(in the rows, 128 means zero)
Each path below is one point turned by a fixed rotation once a step. After each direction that follows a path, write how fast that rotation turns it, in deg/step (0 if it stays still).
Each turn is a multiple of 5 degrees from 10 to 175, or 0.
Each row of a path follows its step; steps can be skipped.

step 0: [129 139 121 128 138 122 128 128 127 131 134 125 127 125 128 125 127 132
 136 135 133 129 129 124 125 137 132 141 132 128]
step 1: [131 129 128 128 135 132 133 130 123 132 132 128 126 131 128 120 128 132
 128 129 133 129 141 121 136 136 132 117 120 127]
step 2: [123 125 130 138 135 125 128 126 134 130 129 135 121 128 129 121 131 134
 131 129 130 135 126 131 122 121 142 120 130 128]
step 3: [129 126 137 131 126 136 119 123 125 119 126 135 128 140 122 122 123 129
 137 124 129 133 130 124 123 128 124 127 129 121]
step 4: [125 130 137 127 131 134 133 117 128 126 127 129 121 132 127 138 131 125
 130 130 121 135 128 140 137 122 125 128 127 125]
step 5: [125 133 133 133 133 125 123 131 129 126 127 122 140 129 133 128 127 117
 135 126 120 121 132 133 129 118 128 136 127 124]
step 6: [127 122 138 120 125 126 129 133 132 131 137 128 135 127 137 127 134 136
 127 130 125 124 132 134 133 135 120 134 127 124]
step 7: [137 129 127 132 132 123 134 124 131 125 126 130 137 118 131 132 124 137
 133 133 131 121 131 133 131 133 138 134 133 133]
step 8: [129 127 131 127 136 123 128 136 115 129 128 127 122 127 128 122 122 132
 130 130 122 131 138 120 126 137 128 130 133 137]
step 9: [127 139 127 128 131 118 130 124 133 125 133 129 119 126 128 121 134 130
 132 127 136 140 131 125 134 133 132 121 132 126]
step 10: [127 125 132 140 138 137 131 128 133 132 125 130 128 138 124 121 124 123
 127 122 136 130 135 125 127 129 132 124 133 123]
Directions:
[127 128 128 125 128 126 128 127 130 126 128 131 127 127 124 124 126 131
 127 128 125 127 129 125 128 129 133 127 126 130]	55
[130 128 128 130 132 130 130 128 126 129 126 129 128 128 125 132 125 129
 126 130 129 125 128 128 133 127 129 127 126 127]	115
[127 128 132 128 128 131 126 126 130 128 127 127 130 132 129 129 128 126
 129 128 125 130 122 127 129 127 130 126 126 127]	45

step 0: [134 128 128 125 129 127 120 118 124 128 129 128 128 129 132 120 133 118
 124 132 131 119 126 119 119 125 124 114 132 130]
step 1: [120 136 132 125 132 121 127 131 130 128 120 130 131 128 132 128 139 113
 125 126 136 129 123 135 137 127 134 126 126 132]
step 2: [121 135 129 127 135 126 130 119 133 133 128 129 126 121 131 128 132 122
 118 129 120 128 137 127 114 138 126 126 129 126]
step 3: [129 130 129 129 134 117 134 119 125 125 125 132 130 138 128 131 133 131
 131 138 126 124 128 139 133 135 131 124 137 135]
step 4: [133 130 130 137 127 126 129 122 128 133 126 134 137 119 133 136 139 129
 127 130 116 136 121 129 124 125 127 135 128 131]
step 5: [125 127 124 126 134 126 120 118 121 121 132 125 121 130 127 141 122 123
 122 135 121 127 126 128 136 124 122 137 134 129]
step 6: [132 128 129 132 115 125 119 119 125 136 126 129 124 125 138 129 136 131
 131 130 131 119 130 133 131 123 117 129 123 133]
step 7: [130 138 130 131 131 120 120 128 124 124 127 132 129 131 124 129 121 115
 129 121 133 136 128 128 127 126 117 135 124 135]
step 8: [112 125 122 132 129 125 124 136 123 129 129 130 124 122 135 129 131 132
 125 127 128 127 138 132 128 138 118 126 124 135]
step 9: [135 128 129 136 130 113 131 124 127 120 121 128 122 136 124 123 130 136
 126 132 126 134 132 121 124 130 125 123 120 135]
step 10: [120 125 122 141 137 128 124 133 122 127 119 134 138 123 130 125 127 127
 135 132 121 124 120 121 131 125 129 125 127 132]
Directions:
[124 126 129 127 126 128 127 129 129 130 127 132 130 127 132 128 127 130
 129 130 127 128 127 132 131 128 129 126 124 126]	160

step 0: [125 134 129 127 134 120 133 125 128 127 128 126 122 130 128 135 130 123
 120 137 128 119 132 125 120 128 128 123 134 122]
step 1: [121 117 132 129 120 134 128 135 133 127 138 122 131 129 123 130 128 128
 136 126 137 131 125 128 128 123 133 128 127 125]
step 2: [125 129 115 125 130 124 126 126 121 134 124 135 127 129 138 126 129 121
 125 122 128 130 127 121 126 123 125 131 138 127]
step 3: [126 131 133 130 126 132 124 133 127 121 130 119 122 130 124 134 128 129
 119 137 131 119 125 125 122 135 135 129 131 125]
step 4: [125 125 130 131 127 127 136 129 131 126 131 133 132 130 129 125 131 122
 140 120 133 134 123 127 123 119 138 128 129 125]
step 5: [116 130 121 122 126 126 125 122 128 133 128 127 121 133 134 135 127 127
 123 129 126 120 128 122 127 126 119 125 134 129]
step 6: [129 126 128 132 129 133 123 139 123 128 128 122 132 129 122 133 129 131
 131 133 135 129 128 123 128 130 141 131 129 118]
step 7: [126 129 131 123 127 119 136 125 132 127 132 132 128 127 133 121 130 115
 124 124 131 131 126 127 121 119 126 130 136 125]
step 8: [120 121 120 133 120 137 122 129 130 125 133 126 120 130 129 137 126 130
 128 130 131 120 123 127 125 132 127 126 132 132]
step 9: [126 136 126 129 135 129 131 133 118 132 123 125 131 133 127 127 133 126
 133 122 129 133 124 121 126 125 139 130 129 120]
step 10: [123 125 135 119 124 120 132 124 136 126 133 129 125 132 134 132 126 124
 120 133 131 118 131 123 123 125 128 128 131 126]
Directions:
[128 127 133 131 129 125 131 128 130 124 132 130 130 127 128 127 129 125
 129 131 130 128 130 129 125 129 128 127 128 128]	110

step 0: [124 126 127 130 122 132 123 116 119 131 128 130 123 123 121 131 133 132
 121 135 129 120 124 132 130 127 126 130 140 132]
step 1: [135 125 123 122 128 128 128 133 117 125 123 119 123 125 125 133 115 133
 130 124 133 131 127 133 125 129 122 126 129 133]
step 2: [119 125 116 129 134 133 119 133 133 125 126 130 135 136 124 132 125 132
 125 129 134 120 124 125 134 131 123 129 127 131]
step 3: [119 132 129 132 133 131 131 121 124 121 138 131 128 125 129 134 118 131
 129 125 127 131 128 120 121 123 123 122 126 121]
step 4: [129 138 119 125 125 134 123 124 139 127 129 129 127 122 133 120 126 134
 125 133 124 135 134 134 132 129 120 126 127 125]
step 5: [126 133 124 130 132 122 125 132 127 124 128 131 129 116 127 125 125 118
 126 127 129 131 128 126 132 134 137 113 136 130]
step 6: [124 120 122 127 120 125 133 123 129 133 128 132 126 123 124 124 129 133
 123 134 131 123 129 131 124 131 132 118 114 132]
step 7: [129 117 130 119 128 135 132 131 133 124 124 124 125 128 124 128 129 126
 121 132 130 133 124 126 129 114 129 119 136 127]
step 8: [128 125 127 130 126 130 128 119 135 126 133 121 125 134 124 137 131 131
 129 129 141 130 137 129 127 135 130 127 134 136]
step 9: [133 122 123 129 138 129 124 125 127 122 126 134 127 126 124 132 123 131
 128 132 118 132 131 124 121 123 126 133 130 143]
step 10: [124 131 127 125 128 133 122 123 126 120 127 127 126 137 123 114 117 128
 120 121 131 127 133 126 127 130 134 134 126 128]
Directions:
[127 127 129 132 130 127 127 128 132 129 129 127 129 128 126 129 128 127
 132 129 128 124 126 126 127 133 128 125 130 129]	120
[127 128 126 130 130 129 127 130 128 130 128 125 126 122 129 128 129 127
 131 127 130 130 130 131 129 128 128 131 130 131]	95

step 0: [132 136 133 139 120 132 129 126 132 134 122 134 124 130 123 130 126 127
 129 120 134 126 122 128 121 130 132 122 111 128]
step 1: [127 136 134 130 132 125 133 139 127 128 127 121 135 127 130 124 117 135
 128 128 133 125 126 134 131 111 132 127 118 128]
step 2: [117 134 123 125 124 129 129 125 129 136 131 125 122 137 130 137 125 127
 125 127 126 113 127 129 135 124 135 137 119 129]
step 3: [126 133 130 134 133 131 122 125 116 136 116 124 123 130 120 126 127 132
 127 117 127 126 131 130 141 122 125 129 132 134]
step 4: [135 124 119 127 127 123 122 134 123 134 116 129 118 122 133 136 125 134
 137 130 119 130 126 129 130 123 133 133 122 122]
step 5: [126 137 121 119 123 135 128 128 119 125 129 115 130 136 131 132 129 125
 142 125 123 136 126 126 130 123 122 128 131 127]
step 6: [135 120 130 127 129 134 121 126 124 134 128 119 120 138 132 126 130 123
 129 126 127 136 120 135 134 139 139 126 128 125]
step 7: [126 125 127 130 117 123 122 138 126 131 134 125 131 126 127 127 132 138
 131 119 132 145 125 136 125 129 129 133 131 132]
step 8: [133 132 117 120 128 128 123 136 139 128 136 131 132 129 127 123 126 125
 137 128 124 124 126 142 133 135 132 127 131 132]
step 9: [121 130 133 131 130 127 132 134 120 124 130 130 130 128 117 133 133 118
 133 131 127 131 128 132 128 139 136 130 130 144]
step 10: [131 126 129 125 140 119 115 130 137 126 124 120 132 124 125 133 129 132
 125 137 132 132 135 126 129 132 134 131 133 138]
Directions:
[129 128 128 131 129 128 130 129 130 127 127 125 128 127 127 128 127 128
 128 128 128 123 132 127 128 127 129 130 125 133]	40
[127 125 130 132 131 129 129 129 126 129 123 129 127 129 126 127 128 129
 126 129 128 131 130 131 125 128 131 125 128 128]	120

step 0: [130 130 126 138 128 128 135 127 138 133 119 120 134 132 125 131 133 126
 121 127 128 129 121 126 130 123 135 139 131 127]
step 1: [137 126 128 123 125 127 124 136 124 139 127 122 127 128 127 134 126 132
 128 119 137 120 127 125 125 124 136 120 131 128]
step 2: [121 129 125 129 119 139 120 120 129 133 127 122 130 130 133 127 123 135
 132 122 126 130 130 132 127 127 119 121 122 128]
step 3: [127 125 129 138 125 128 135 130 128 125 113 124 132 133 131 120 124 127
 123 134 129 134 121 133 120 126 126 132 127 123]
step 4: [132 127 126 123 126 120 117 143 123 130 122 132 126 128 129 125 125 125
 132 130 137 126 130 130 126 124 138 129 125 129]
step 5: [119 125 129 124 119 133 118 121 122 127 126 130 123 128 133 129 138 133
 132 126 125 127 136 130 128 132 127 133 120 134]
step 6: [123 122 136 133 131 127 141 127 129 125 118 125 132 128 133 123 134 122
 135 131 123 127 124 124 120 135 125 132 130 130]
step 7: [137 131 120 125 138 119 125 138 127 126 126 126 133 128 132 127 126 124
 136 130 128 126 129 115 130 124 132 128 122 134]
step 8: [136 127 124 125 128 131 123 117 118 125 131 127 119 127 135 132 138 133
 127 126 129 131 131 124 135 127 123 127 120 125]
step 9: [130 126 131 134 130 131 134 122 128 127 124 130 125 123 133 124 132 119
 138 127 124 130 125 131 129 131 120 125 141 118]
step 10: [129 130 118 135 134 120 124 137 131 124 124 129 138 130 127 125 126 123
 126 125 127 125 136 126 138 122 127 127 137 129]
Directions:
[130 125 129 129 130 126 124 125 128 128 124 130 129 133 127 129 128 129
 131 126 126 128 126 128 128 130 129 127 128 127]	0

step 0: [127 128 130 127 123 131 129 142 135 121 120 128 126 133 133 120 131 134
 128 137 128 136 124 122 127 123 132 131 131 129]
step 1: [127 125 122 130 138 133 122 123 124 133 133 120 137 118 129 126 121 120
 126 122 129 122 129 128 131 126 128 122 126 120]
step 2: [124 134 130 135 122 122 137 137 128 127 129 129 116 132 129 131 133 125
 123 134 127 131 129 118 131 126 131 131 131 135]
step 3: [126 123 127 126 134 142 119 125 127 128 129 128 124 120 134 122 125 138
 130 129 127 123 131 132 126 129 127 122 126 117]
step 4: [122 128 124 130 129 124 131 131 133 126 127 123 130 133 123 135 137 119
 129 120 131 135 133 116 132 125 128 126 133 136]
step 5: [127 128 127 133 133 122 125 129 124 124 133 138 120 121 130 124 122 132
 130 135 125 118 125 133 122 124 127 119 128 123]
step 6: [133 121 122 128 123 132 127 126 134 131 124 125 133 130 134 127 137 133
 125 123 126 136 131 117 132 127 131 132 139 131]
step 7: [125 129 122 122 135 125 129 134 125 123 130 125 127 121 133 131 125 117
 129 133 127 118 129 135 122 125 122 119 121 130]
step 8: [128 131 123 137 119 126 131 123 127 133 125 133 124 133 128 122 124 135
 128 125 119 134 132 118 135 133 127 125 133 131]
step 9: [126 123 130 117 132 128 125 129 132 125 130 127 130 123 135 135 138 130
 121 128 128 123 135 132 119 125 128 125 119 120]
step 10: [126 130 123 131 126 125 136 125 134 124 120 126 131 130 123 124 123 124
 142 128 125 129 126 123 138 133 129 120 135 132]
Directions:
[131 126 130 128 126 130 130 127 130 128 129 130 126 126 131 130 132 131
 128 131 127 125 128 129 129 130 131 131 130 126]	115

step 0: [132 126 133 134 129 138 126 129 133 118 119 132 127 132 122 136 121 134
 124 134 134 122 126 122 127 126 124 120 124 126]
step 1: [128 121 132 133 129 129 121 137 131 138 129 127 128 121 137 121 123 128
 122 130 138 125 127 127 123 123 132 138 133 130]
step 2: [136 121 123 129 128 135 122 118 139 125 131 136 136 128 127 128 121 130
 131 130 126 129 127 125 137 132 130 132 125 119]
step 3: [122 131 129 126 121 128 127 123 133 130 124 129 126 130 136 121 122 141
 127 129 134 134 121 127 122 124 138 122 136 132]
step 4: [144 132 126 130 121 138 122 125 127 132 128 129 126 126 126 131 123 123
 128 132 126 129 131 123 125 125 119 125 139 122]
step 5: [132 126 135 127 130 125 135 126 134 127 133 134 133 133 127 130 120 135
 116 130 139 132 127 134 117 128 125 132 128 130]
step 6: [133 126 125 124 135 129 111 126 136 141 119 127 126 133 124 128 127 130
 123 132 132 128 133 122 134 128 129 126 129 127]
step 7: [133 125 136 122 124 137 124 131 137 121 136 131 121 123 126 133 127 136
 129 130 133 125 115 128 125 129 133 130 127 130]
step 8: [132 119 121 133 121 127 119 125 136 136 124 129 130 122 133 127 124 131
 125 127 123 124 133 137 122 118 129 124 131 128]
step 9: [138 135 130 121 115 132 127 119 130 131 129 130 136 130 129 131 126 130
 130 126 137 135 125 130 133 132 129 138 127 131]
step 10: [135 127 128 123 124 122 129 131 132 128 116 125 129 127 124 126 124 143
 122 133 126 130 130 128 122 131 127 116 132 123]
Directions:
[128 125 125 128 127 123 126 129 127 129 127 125 127 127 130 127 129 125
 125 128 131 129 129 127 126 127 131 125 130 127]	155
[128 126 130 133 124 131 129 127 126 128 128 127 126 128 130 131 129 125
 127 128 129 126 129 129 126 124 125 128 127 130]	95
[130 129 126 131 130 126 128 124 130 128 131 129 130 130 128 125 129 126
 126 127 128 129 129 133 128 127 129 130 125 127]	110

step 0: [141 124 124 130 130 128 120 134 129 135 127 124 126 134 127 130 130 114
 127 131 132 119 133 134 124 128 128 137 129 121]
step 1: [126 116 130 129 132 119 120 129 128 127 126 117 126 122 131 129 129 123
 135 130 130 120 132 122 129 128 132 133 120 138]
step 2: [130 124 132 129 133 116 126 132 119 132 129 126 129 124 129 136 132 134
 136 124 123 119 123 128 129 132 119 135 135 121]
step 3: [132 127 125 136 134 123 120 130 130 135 130 123 136 129 131 127 128 125
 137 130 130 127 138 131 120 118 126 130 128 114]
step 4: [120 121 122 139 131 121 123 123 133 124 128 123 131 126 123 129 125 123
 135 127 132 118 120 121 128 118 125 134 127 133]
step 5: [133 125 128 137 136 122 128 131 123 133 130 130 122 136 125 138 129 122
 123 124 126 114 124 123 126 130 123 128 134 121]
step 6: [132 123 126 137 135 123 121 123 123 133 131 128 129 129 134 134 127 122
 134 129 121 126 144 124 121 123 136 129 126 130]
step 7: [118 127 134 137 129 118 122 123 124 126 127 132 133 129 121 135 126 130
 136 127 125 124 127 128 129 125 123 142 129 135]
step 8: [132 132 136 138 130 123 124 139 129 135 130 128 128 133 118 136 125 122
 128 130 126 126 133 128 129 120 118 126 134 120]
step 9: [131 116 121 132 129 128 123 127 131 129 131 124 131 123 125 130 120 117
 130 134 120 126 137 124 130 116 128 128 133 135]
step 10: [124 118 131 128 129 122 124 124 121 126 124 132 134 132 120 132 122 124
 124 132 126 113 128 127 128 135 123 137 134 130]
Directions:
[127 124 127 128 128 130 129 126 125 126 130 129 125 126 127 126 127 130
 131 125 129 128 126 127 128 128 125 131 131 132]	135
[125 128 131 129 128 128 127 127 128 125 126 127 131 126 131 128 131 128
 124 127 127 127 126 125 132 126 129 131 130 128]	130
[132 127 126 129 127 133 128 127 128 131 130 129 129 125 130 129 129 128
 127 128 124 128 129 131 127 126 130 130 129 126]	120
[124 128 128 130 129 130 127 129 128 131 130 125 126 127 130 123 129 127
 130 128 130 128 134 126 130 127 130 126 129 130]	135
[128 125 127 131 129 126 130 133 127 128 128 134 130 126 129 126 127 128
 127 127 130 129 128 129 130 128 129 128 126 128]	0
[128 129 131 127 130 126 126 129 127 129 129 127 128 126 127 131 129 134
 130 128 128 132 130 131 131 125 127 129 126 128]	70

step 0: [123 127 130 130 127 129 130 121 134 125 130 124 139 115 118 133 124 122
 126 137 121 130 119 131 125 136 136 126 126 118]
step 1: [137 130 130 117 129 129 118 127 136 131 125 133 123 129 138 138 130 122
 141 125 126 130 125 119 132 126 126 123 127 133]
step 2: [121 133 126 133 115 129 133 138 119 125 125 119 126 131 127 133 132 125
 122 118 134 132 132 121 117 132 124 129 123 124]
step 3: [129 130 129 129 138 122 119 131 123 121 126 140 136 122 124 116 127 128
 129 128 139 122 135 131 129 131 131 134 132 137]
step 4: [133 127 131 124 121 135 144 118 131 129 121 131 117 126 123 119 125 129
 127 132 129 127 125 137 128 124 129 123 122 123]
step 5: [131 124 131 139 130 118 134 138 137 136 130 126 129 135 140 129 131 125
 132 132 121 130 129 128 139 131 131 135 135 125]
step 6: [124 129 111 124 125 130 124 113 130 132 136 119 135 125 127 124 130 132
 124 121 126 134 133 121 123 124 127 129 133 124]
step 7: [118 133 130 128 137 131 120 135 124 123 132 133 122 131 129 134 125 135
 129 141 134 132 127 131 130 119 115 123 128 132]
step 8: [129 123 130 132 119 130 129 125 131 129 126 125 139 135 117 131 119 125
 125 131 124 115 120 131 121 138 124 127 120 131]
step 9: [139 117 139 127 132 129 122 128 127 128 121 126 129 123 130 135 137 130
 134 119 130 127 134 125 138 122 135 120 130 132]
step 10: [124 132 121 117 127 128 133 131 118 124 123 125 122 137 133 128 131 125
 114 120 125 137 124 133 128 134 134 132 124 122]
Directions:
[128 129 127 131 132 124 129 127 130 127 127 127 131 128 124 129 130 128
 128 127 126 125 129 127 126 133 128 127 132 127]	130
[123 129 130 129 129 130 126 128 127 128 130 133 127 128 126 126 126 131
 128 128 127 130 131 131 124 130 128 129 127 129]	90
[128 126 130 132 129 127 130 128 127 127 128 129 128 129 125 127 127 127
 126 124 131 125 126 129 128 125 127 127 125 133]	70

step 0: [129 132 135 124 122 128 126 127 130 133 124 131 122 132 122 122 122 125
 130 132 124 135 118 130 130 137 124 106 126 130]
step 1: [137 123 128 124 131 114 121 136 126 129 135 128 129 123 126 115 127 126
 131 138 129 124 138 121 128 122 129 124 134 125]
step 2: [126 136 109 129 127 127 123 135 129 136 124 138 124 130 128 124 124 128
 129 128 133 127 123 128 119 128 118 126 125 138]
step 3: [123 115 132 123 124 134 122 122 129 137 124 133 131 113 124 123 125 129
 129 124 134 125 142 129 126 125 128 123 122 128]
step 4: [134 129 129 123 115 120 134 127 141 131 120 127 121 130 131 129 119 120
 135 130 135 127 123 125 135 126 128 129 126 138]
step 5: [134 128 129 130 126 135 115 127 128 131 135 127 126 127 134 112 124 127
 134 127 124 131 124 128 138 129 124 114 123 121]
step 6: [131 129 126 118 134 120 126 139 127 127 131 130 124 121 136 121 126 118
 127 127 123 130 137 119 124 128 126 129 133 142]
step 7: [126 132 125 120 129 133 122 130 130 140 121 136 130 131 128 123 123 136
 145 126 130 132 127 135 115 127 122 127 126 127]
step 8: [133 122 131 117 126 128 126 133 140 131 125 133 127 121 128 132 134 128
 122 129 132 126 138 127 133 115 132 117 118 132]
step 9: [127 120 125 130 114 121 127 137 131 130 122 133 122 132 130 118 129 129
 139 125 132 130 119 127 140 133 128 130 128 132]
step 10: [128 121 115 119 128 134 120 131 129 131 136 120 130 125 137 122 121 118
 126 125 124 130 133 132 135 123 126 121 130 120]
Directions:
[126 124 133 128 129 127 126 127 129 129 131 127 129 127 129 127 131 127
 124 127 128 126 127 127 125 126 129 126 129 130]	145
[128 127 130 132 125 132 126 130 126 127 126 129 132 128 128 126 125 131
 131 126 127 128 125 128 126 128 130 125 130 127]	160
[130 128 128 131 127 127 129 131 127 128 128 128 126 128 129 124 132 129
 128 132 126 126 125 125 132 125 128 127 127 127]	90
[127 128 129 129 127 130 129 128 127 124 128 133 125 125 126 127 131 128
 126 125 128 132 130 127 130 130 126 126 128 130]	125
